Where one turn sends some rows of the set: a few examples, then the rows asked
K_431: [ -2   8  27 -20  31 -10 -18 -15 -17 -38  36  11 -15  11 -11  -7]
K_989: [-13  -2   5   1  10  -6  11   6   2  -3  12 -18   3  24 -19  33]
K_643: [ -6 -10  24   0  -9  13 -17 -15  -9  13  10 -13   9  13   1  -9]
K_772: [-16   9   4  11   3   5  25  -4  19 -24  21   2  18  11  -4   1]
K_132: [-19  -2  -1  24   5  13  20  -5  13 -17  43   8   5   9   3   7]
K_30: [  7 -16   0  21  11  31 -26  -1  -2   1  29   3 -11  32  -6  17]
K_776: [-11 -16  31  -7   7  18  -1   0  -1  17  30 -14   4  22   0  -8]
K_61: [-14   1   2  22 -10  -4  12  -8   3  -5  28  10  20   0   0  -3]
K_594: [-12  -8   6  15  15 -18  -5 -13  -4  12  12  -8   8  20 -15  24]
K_392: [ -2 -35  25 -10  21   5  12 -19  -1 -46  29  23 -11  13 -10  -8]
K_310: [-17  18   9  25  -6   9  -5 -26 -15 -11   6   0 -12  13  10  18]
K_991: [  7  -6   0  32   5  15 -24 -12 -11  12  26  21  -4  20  -1   5]
K_350: [-10  -3  15   2  25 -11   4   6   9   8  18  -5  12  33 -23  15]
K_877: [-13  19  18  14  -9  30   7  -6 -16 -10  15   5 -23  24  12  15]
K_382: [ -9 -12  34  -2  10  24 -25  -7   2   5  13 -16   3  36  -6  -6]
K_410: [  4 -31  14 -18  10  -5   0 -25  -8 -47  17  21 -13  19   1  -2]
K_837: [-14 -23  31  -9   7 -16  -8  -6 -24 -38  21  34 -18  33  -5   7]
K_461: [ 21 -11  14 -18  27  -1   1  -2 -14 -37  14  17 -17  16 -30  12]
K_838: [-17  19  10  26   8  19  11 -19  -2 -21  10  15 -18  30   9  18]
K_380: [ -3   0  44 -19  28   7  -4 -10 -19 -33  33  13 -19  10 -15 -12]
K_986: [  8  -5   9  24   1  36 -20   0  -3  -4  19  26  -8  38   0   1]
K_895: [ -1 -17  21   3  19   9 -22   4 -12 -53  36  23  -8  16 -27   3]
K_530: [ 23  -4   9 -25  23 -11   2 -10 -14 -32  20  27 -15  13 -12   0]
K_136: [ -6  -8  23 -10   6  -6 -29   5 -18 -50  33  21  -2  18 -17  -2]
K_619: [-12 -14  38  -9   8  -2   6   0 -26 -42  13  27 -23  27 -17  13]

K_991 moves to K_643
K_461 moves to K_392
K_431 moves to K_530
And these:
K_838 moves to K_986
K_877 moves to K_30

Where one turn sends some rows of the set: a few examples, then the rows asked
K_863: [  8  -4   4 -10  -7  -1  -5  -6   5   0 -10   9 -12   7  -2  47  -2   6
  49  -5 -14  -4 -13  15  -6  -2 -16 -29  13   8  21   3]
K_787: [ 12  -2 -12 -12   5 -16   3  21  13   4 -11  -2  -4 -30  -6  29 -21  23
  -5  11   5   2 -25 -32  12  -8   4  22  -1  11  -6 -10]
K_972: [  4  -2   6  -3  -6  -7 -11   3   2   1   2  -2 -11   0  -8  38   3   0
  53   6 -12  -4 -18   8   1   2 -15 -28  14  19  29   2]
K_474: [  9  -2  -2  -8 -11  -9  -4   3   6  -2  -2   4 -11   7  -6  42  -3   7
  57   6 -14  -4 -19  12  -4  -2 -12 -31   9  13  17   2]
K_792: [ 32 -10  -3  -3  15 -22  -5  27   7   7 -36  31  -5  -1   0 -22 -18 -29
 -16  -1  16  -8 -28 -20  12 -21  -6  10   0  -1   3 -14]
K_547: [ -5 -13  -4  -3  -4  -4  -8   4   4  -4  26  19  -4 -42  -8 -18  11  -3
  15  -3  -1  -6 -39   7  -6  -5  -6 -32  18   8   5 -14]
K_874: [-10 -12 -13  -3   1 -22  23  18   4  -6 -23   8  -2  30  10  -1   0 -42
  24  12   7  -6  -9  21  11  -3  15  -3   5  12   4 -14]
K_448: [ 20   4 -13 -19   4 -12   4   9  16   5 -26   8 -11 -26 -11  32 -26  21
  -3   2  -2   2 -27 -22   6 -11  -1  28  -2   1 -12  -6]
K_761: [  8  -4  -1 -20   6  -6  -4   4  11   3 -31  10 -17 -26 -10  31 -14  19
  -6 -11  -7   5 -22 -24   3  -2  -4  40  -1   8  -1 -13]
K_588: [  6  -4  11  -6  -7  -1 -12  -5   3   1 -11   2  -8   3  -7  44   6   4
  48  -2 -15  -4 -13  14  -1   0 -15 -24  15  15  30   3]
K_990: [-17 -14   0   2   3 -21  15  15   2  -5 -25   2  -1  24   8  -3   9 -48
  22  10   6  -3 -11  18  13   5  13   2   9  21  19 -16]
K_515: [ 20 -11   3  -8   6 -19  -9  24   8   6 -37  38 -18  -5   0 -24 -18 -34
 -10 -12  11  -2 -32 -17   3 -11  -8  23  -4   5   6 -20]
K_371: [  6 -12 -12 -12  -5  -2   0   0  10  -5  17  33  -6 -33  -5 -11   1   0
  17 -11  -3  -7 -33  15  -9 -16  -8 -41  13  -7 -12 -13]
K_883: [ 14 -24   7  -4   3 -19 -13  30   8   1 -26  35 -12  -3  12 -23 -12 -27
 -11 -14  16  -3 -19 -27   0  -9  -4  22  -6  11   8 -28]
K_192: [ 21 -21   2  -1  13 -20  -8  33   5   3 -23  29   0  -2  12 -19 -10 -22
 -18  -5  24  -8 -16 -25  10 -19  -2  13   1   3   4 -21]
K_590: [ -6 -10  -9  -6   6 -18  23   8   7  -5 -38  18  -5  35   8   6  -1 -43
  22   2   2  -2  -5  27   7  -6  12   0   8   7   5 -14]
K_589: [-14 -11   5  -2   6 -14  15   5   2  -4 -39  11  -2  27   5   1   8 -46
  15   1   4  -6  -8  25  11   3  11   8  11  14  20 -15]
K_91: [  6 -15   0 -15   2  10  -8 -14   7  -1  -1  40  -4 -32  -6  -6   8   0
   4 -24 -12  -6 -28  21 -11 -13 -12 -31  19  -6  -2 -11]
K_129: [ -5 -18  10  -4   1   7 -15 -10   2  -1   7  25  -6 -41 -11 -11  18  -6
   6 -17 -10  -6 -34  13  -7  -1 -12 -26  21   5  15 -13]
K_127: [  4 -10   3 -10   4 -11  -6  13   9   3 -16  -1  -8 -32  -6  27  -9  22
 -10   0   1   5 -19 -31   8  -1   0  36   1  18   8 -12]

K_192 moves to K_883
K_547 moves to K_129
And these:
K_474 moves to K_972
K_990 moves to K_589
K_787 moves to K_127

Where one turn sends some rows of the set: a few examples, then the rows asked
K_996: [  9 -17   2  -6   8  -4  17   9 -17  15  -9  31  -8 -30 -18  10  -1 -21
 -14 -29   5   7 -15  19   8 -20 -10   6  22 -17  22   9  -4  10   8   5
  -1  20 -10  15  15 -15   7  24   5  18 -12 -24   1  13 -16   9 -17 -11
   2  -4   2  14  10  -2  21]
K_244: [ 17 -18   7   3   3  -4  19   6 -17  17  -7  32  -7 -34 -17   4   0 -21
 -16 -28   0  11 -10  17   8 -14  -5   7  25  -9  17   4   1   4  13   9
   3  19  -8  12  16  -7   9  24   6  15 -13 -25   7  18 -19  10 -16  -9
   8 -10  -1  16  10   0  16]
K_519: [ 16  16 -12 -21 -14   2  -5   7  -4 -12   1 -11 -10  -2   4  -3 -14 -24
   6 -14   0   3   2 -19  -1   1  21   2  -2 -15  20  38 -14  -1  30  -6
  14  30  18 -33  18   1 -20   4  14  19 -14 -21 -26  -1  15   9 -20  12
  -6 -31 -26   1 -21  -7   1]
K_286: [-12   8 -19   9  -9 -12  -8   4 -27   4  -2   0   3   6  -8 -11   5  58
  -2 -18  -7   1  10 -11 -17 -13 -24  18  -8 -30 -23   9   2  15  -5  14
  13   4  14  -5 -15  -2 -20  -3   5  -1  32  11   0   1  12  -2  -1   0
   9   5   0   3  33  15   0]
K_716: [ -4  -8 -14  -9   5  17 -27  17 -16  -6   9  -3 -17  26   9 -46 -13  -7
  18  16 -18  19  -9   7  22   0 -21  -6   0  19 -31   8  27  22  25   8
   1   9  41 -12   1  -4 -11  -2  10  -1  -3  -8   7   3  -2  -6  -4   9
   0 -14  14   1  15  -9  14]
K_672: [ 11  17 -14 -34  -2   1 -10  18 -11 -14   9  -8  -6  -5   7  -2 -19 -17
  -1 -20   3   4  -1 -21   4   0  15   0   1 -14  23  35 -15   4  33  -3
   4  29  22 -32  19   4 -20  -3  13  17 -17 -13 -26  -9   5   8 -17  12
 -17 -22 -22  15 -14  -9   3]
K_120: [ 10  15 -11 -24  -1   0  -6  22 -13  -1   6  -4   2  -3   7  -3 -20 -23
   3 -13   1  -2  -9 -34   0   2  15   2  11 -11  17  35 -13   8  36  -3
   3  25  25 -29  21  -4 -11 -14  16  15 -13  -7 -31 -12   6   4 -17  20
 -10 -24 -10  14  -5 -10   2]
K_307: [-10  12 -18   1  -9  -7 -14   5 -28  -6   2  -2  -2   6  -6 -14   3  60
  -8 -28  -5   5  12  -5 -13 -18 -26   9 -11 -29 -21  14   1  13  -7  13
  11   9  10 -11 -19   9 -26  -3   2   2  28  13   1   0  13   2  -2  -7
   1   4  -2   2  30  19   3]
K_844: [  6   3  -1  12 -15  -3 -23 -21  44  26 -19  -3 -10 -34 -15  -1   6  12
 -23   8  -4   8   0   5   3 -14 -25  -9  -2  24  15  10 -10  15   5  12
   8  10  10   0  -5   1  -8  -2   5 -17  -3   5  12 -21  43   2   2 -18
  15  -1  13  -1   0  -1  -2]
K_426: [ 14  13  -8 -10 -12   1  -2  12  -7   0  -2  -6  -2   0   2  -4 -17 -30
   9  -7  -2  -3  -8 -32  -4   4  21   5   9 -11  15  35 -13   1  34  -4
  12  26  21 -31  19  -9 -11  -5  18  17  -9 -14 -31  -5  14   6 -19  22
   1 -33 -14   1 -11  -9   0]
K_172: [ -9 -10 -18  -2  -4  20 -27   7  -8 -10  -2  -8 -26  34   4 -42  -5 -14
  27  19 -16  16 -12  12  17  -7 -20  -6  -7   8 -29  15  21  24  13   2
   8  15  33 -10  -5 -13 -15   8  11   6   0 -17   2   6  12  -3  -8   3
   7 -18  11 -21   7  -8  19]
K_958: [  5   3  -1   4  -6  -7 -24 -12  38  30 -13   0  -2 -38 -11  -1   1  18
 -29   7  -3   8  -1   1   7 -11 -27  -4   3  27  15   6  -9  17  11  14
   2   6  16   2  -1   1  -4  -7   4 -21  -4  10  15 -24  36  -1   4 -14
  11   4  17  12   5  -3  -3]
K_573: [-11  -7 -29 -22  -1  10 -27   5  -6 -20   2 -13 -29  29   2 -33  -4  -2
  24  20 -13  20  -1  24  21  -5 -23   2 -18  -2 -20  10  19  24  12   0
   7  14  36  -5   4 -13 -25  23   8   5  -5 -26   8   9   7  -3  -9  -2
  -2 -11  -4 -10  -4 -14  19]
K_468: [ -7  -6 -24 -28   8   8 -27  14 -15 -17  14  -9 -20  22   9 -37 -12   5
  14  16 -14  22   1  18  26   3 -23   1 -12  10 -21   3  25  23  23   6
  -1   8  44  -7   8  -4 -22  13   8  -2  -6 -18  15   7  -7  -5  -4   5
  -8  -7  -1  13   4 -13  15]
K_123: [ -2   9 -15  18 -18 -12  -5  -3 -24   1  -3  -3   0   4 -11 -16   6  57
  -2 -16 -11   5  17  -8 -17  -8 -18  19 -11 -26 -25   7   4   6  -4  17
  20   5  13  -8 -15   4 -22   3   6   1  32   5   5   9  14   0  -3   0
  15  -3  -7  -1  27  18  -4]
K_387: [ 10 -15   5  -3   5   4  12   8 -16  10  -9  31 -13 -28 -15   6   1 -23
 -16 -37   6  10 -16  21   8 -26  -9  -3  23 -16  21  13  -3   8   5   3
   0  26 -15  10   9  -6   7  21   5  20 -13 -22  -1  12 -12  13 -17 -17
   0  -7   4   8  11   1  23]
K_752: [ 18 -15  13   5   0   4  14   5 -17  13  -9  31 -11 -32 -15   0   0 -25
 -19 -36   1  15 -11  19   9 -20  -5  -2  24  -7  18   9   1   3  12   9
   3  25 -15   5   8   0   9  22   5  18 -13 -23   3  17 -15  14 -15 -14
   5 -12   1   8   9   4  19]
K_555: [  3   5  -7  -3 -12  -6 -27 -21  43  18 -17  -6 -14 -35 -14   4   7  19
 -26   3   1  10   4  13   6 -17 -26  -7  -9  17  20  11 -13  16   2  10
   5  13  10   1  -3   3 -15   6   2 -15  -7   2  15 -21  42   4   0 -24
   8   4   6   3  -6  -3   1]
K_888: [  2   6  -8  -9  -3  -9 -26 -14  39  22 -10  -3  -7 -39 -11   4   3  23
 -31   3   0   9   3   8   9 -13 -30  -5  -4  20  21   7 -13  19   7  12
  -1   8  16   4   0   4 -12   0   2 -20  -8   8  16 -25  34   0   3 -21
   3  10   9  16  -1  -5   0]
K_213: [ -2  12 -14  10 -17  -6 -11  -3 -24  -7   0  -3  -4   4  -7 -19   5  59
  -8 -26  -8  10  19  -2 -13 -14 -19   9 -14 -24 -22  10   5   6  -5  17
  17  10   9 -14 -20  15 -26   3   3   2  28   7   6   7  13   4  -3  -7
   7  -2  -9  -1  25  23  -1]

K_244 moves to K_752
K_213 moves to K_307
K_844 moves to K_555
And these:
K_120 moves to K_426
K_573 moves to K_468

